D: several groups of rows, each row roughly a mix of its group's hidden directions; one row fits no group
D (108 x 10)
[[  0 -29  22  -3   7 -20  24 -54  -6 -21]
 [-15  16  -3   8 -54  35 -21   7 -23  -6]
 [-22 -57 -14   4  30 -25   5   9   5  -8]
 [ 38 -15   8 -27 -13 -26   6 -39 -26 -15]
 [ 28  30 -36 -15 -22 -15  22  30 -19 -10]
 [ -9 -28 -15   5  18   5 -65  -9   4   4]
 [ 41  21 -12  20  -7  -6  -7  35 -31 -27]
 [ 15  34   4  26 -23   7 -24  49 -12   1]
 [  6  -5 -20  31   5 -26 -25  48 -24  -7]
 [ 15  12  32 -14  13  17  58 -19   0  -2]
 [ -2  -3  36  23 -10  31 -34  31  10  26]
 [-12 -20  -3  10  15 -21 -61  22   9  13]
 [-30 -31  27  14   9  16 -27 -34  27   7]
 [  8   2 -54   1 -30 -19   7  20 -14 -29]
 [  4 -13 -10 -46  24 -31   8 -20  22  30]
 [-31 -26 -22   2  32  -6   2  35  -1 -36]
 [ 13  36  25  20  23  16   1  48  -6  13]
 [-42  14  21  -8  29  22  36 -15  20   7]
 [ 16  34 -15 -11 -30 -22  37 -35  -6  -3]
 [  6 -13 -54  10 -21  -7  -8  10 -11 -41]
 [-12  22 -14  40   6   5  -2  56   5  -8]
 [ 12  29  20 -38 -24   8   7 -45  -2  15]
 [ -3  -3 -24   1   0 -51  32  29 -25  -7]
 [  5  -1  33  12   2  46 -39  -6  21  18]
 [ -3  -8 -20 -29  -8  11 -46 -18  35  24]
 [ 12   5 -14 -45  -9  -6  -5 -51   3  23]
 [-10   0 -20 -43 -18 -14  29 -44   3  -1]
 [ 35  45   1   5 -23  39 -14 -15  -1   3]
 [ 34  32 -27 -14 -14 -15  22  31 -25  -9]
 [  6  37   8  21   6   0 -10  59  -4  15]
 [ 21   2  21   1  20  30 -49 -11  18  28]
 [-48  -2  -4 -10   9  16   5  -9  42  34]
 [  8 -21   3  -1  60 -27   3  19  23   8]
 [-23 -58  24  -7  32  -7  -2   1 -13  -4]
 [  9 -10   6 -41   2 -12  16 -48  19  28]
 [ -1 -17   0 -47  14 -18  13 -36  24  27]
 [  7   3  -5  25  21 -16 -39  51 -13  -4]
 [  3  22   0  44  12  13 -20  47   0 -19]
 [-11 -12  13  24  29  -9 -53  29   0  11]
 [ -4 -46   6 -21  24 -22  21 -36 -11 -16]
 [ -5  20 -12   7   4  -7 -37  54  14  24]
 [-12  -5  -6  36  24  -1  -4  52  -7 -30]
 [  7 -10 -57 -11 -29 -25  -9   5 -10 -25]
 [ 41  41  33 -16   2  21   0   7   7  22]
 [  0  62  -2   2 -27  12   0  25  11  18]
 [  4 -34  40 -20  16  -7   4 -28 -35 -18]
 [ 22 -34 -28  14  10 -37  16 -15  -8 -34]
 [ 19  53  12   0 -38  17 -17  12  -2  17]
 [-19 -36  20 -31  28  11  14 -39   3   7]
 [ 17 -19   8 -35  11  15 -26 -49  17  11]
 [-18 -11 -41  12 -23 -26 -27  35  16 -10]
 [-12  -3   0  37  14  10 -19  57  -6 -18]
 [  4 -20  35   1  22  29 -36   0  27  29]
 [ 20 -34  19 -14   9 -29   4  -8 -43 -27]
 [-13  18  -5  34  -4 -17  29  49 -21 -12]
 [ 34  36  -4   5 -41 -29  -6  16 -19  -9]
 [-22 -26 -44  11 -26 -32   2   4 -10 -28]
 [ 18   9   5 -30 -24  -3  11 -56   1  24]
 [ -3  26   0  44 -28  12  10  28 -19 -30]
 [ -1 -11  -8 -13  12   7 -65  -5  17  24]
 [  5  36   0  36 -42  17  -1  15 -23 -18]
 [  3  -8  -8 -11 -23  19  41 -49   0 -24]
 [ 34 -18  -4  -5 -11 -43   2  -7 -36 -30]
 [ 12  52 -26  24  -9   8   7  37   7  -6]
 [ -3  52   6 -38 -27   3   7  -6   5  26]
 [ 30  46 -12  -4 -17  42 -12  -2  11  15]
 [ 37  29  -8 -21  18  10  24  -2 -34 -30]
 [-26 -23 -28   4  26 -16  14  28 -12 -41]
 [-11  -5   5  43  17  -7 -40  40 -10  -6]
 [ 21  44   1 -13 -23  15  17 -42  16   8]
 [ -7  -5  42   6  -3  36 -20   8  37  27]
 [  2 -47 -28  33  17 -26  -2  13   1 -24]
 [ 15  -8  32  -9  11  19  28 -53 -15  -9]
 [ 10  46  12  17 -29  23 -24  30  -2  13]
 [ 27  32   0 -11 -39   0   5 -43 -12  19]
 [  8  14 -39 -11 -25 -36  16  38 -10  -8]
 [ 29  10   7 -12 -16 -35  35 -36 -11  23]
 [-30 -46  -4 -20  38 -12   3  22  15  -3]
 [ 44  -1  11  19 -25 -28  -6   0 -33 -29]
 [ -3 -11 -26 -42 -28 -11  22 -41   8   3]
 [ 31  35   0 -12 -27   8 -17 -39  -4  27]
 [  2   9 -14 -29 -20 -12  36 -52   0  -6]
 [ 19  24 -11 -30 -12  -7  58   0 -13  -2]
 [ 28   8 -30   9 -28 -50   2  12 -12 -19]
 [-25 -29  -2  12  26  10 -26  50  -1 -12]
 [ 39  -5 -30 -15  21  -8  28 -25 -14 -31]
 [ 11  19  14  40  24  20   6  44 -15 -18]
 [ -5 -32 -20 -27 -16  -3  -3 -56   7 -10]
 [ 23  -3  51 -13  32  13  -2 -32  -4  13]
 [ -8 -34 -25 -21 -20  -8  -7 -52   4 -12]
 [  3 -13  29 -40   5  -7  21 -49 -13  -1]
 [ 15  19 -17  26   0  -5  26  41 -30 -30]
 [-42 -27  18  32  10   1 -20  36   8   8]
 [-25 -26  24  29  16   7 -49  -8  13   7]
 [ -5 -33  -6  38  22  -1 -15  46  -8 -15]
 [ 30  29 -18 -28 -12 -14  44  15 -20  -3]
 [-11 -17  -6  49 -25  -9 -22  -4 -21 -36]
 [ -3 -29   2 -44  25  -5 -17 -24  20  31]
 [ -1 -29   8 -43  24 -13   0 -25  24  33]
 [  1 -20   6 -45  -7  -8   9 -47   6  29]
 [ 40  30  -8   3 -42 -22 -17  17 -18  -4]
 [  8  46 -10 -33 -36 -14   9 -22   8  17]
 [-10 -32 -23 -20 -24 -19 -30 -43   7  -2]
 [-19 -17  19  32  23  -2 -53  16   5   8]
 [  4  45   7 -38 -27   3  11 -30   6  20]
 [ -7 -25 -18 -46  28 -34  11 -11  13  17]
 [-24 -33 -22 -20  28 -33  29  12  -1 -19]
 [ 37  30  -6  20 -23 -10 -13  34 -27 -18]]
one row of each group, then the others: which group is each in?
[ 18 -10 -22  10 -14 -55  13  -9 -16 -31]  (9)
[ -7 -15 -14  40   7 -19 -36  30 -22 -24]  (81)
[  8  19 -31  28   4 -17   9  18 -34 -41]  (89)

[ 40  44  -2 -14 -22   2  18 -31  -8 -11]  (9)
[ -9 -32 -14 -29  26 -17  29 -40   5  -8]  (9)
[ 22  14  13 -18 -41  15 -25 -31  12  31]  (9)
[ 28  29   1  33   8   3 -39  34 -11  13]  (89)
[ 11  29 -47 -18 -13   1 -13  36  13  21]  (9)
[ 34  24  11  26  14  17 -48  12   0  19]  (89)
[ 50   8  -7  10   9  36  10 -34   0 -18]  (9)
[ 46  14  28   8 -20  -1  -6 -11 -37 -24]  (9)
[ 13  19  44 -10  31  35  16  -8  11  22]  (81)
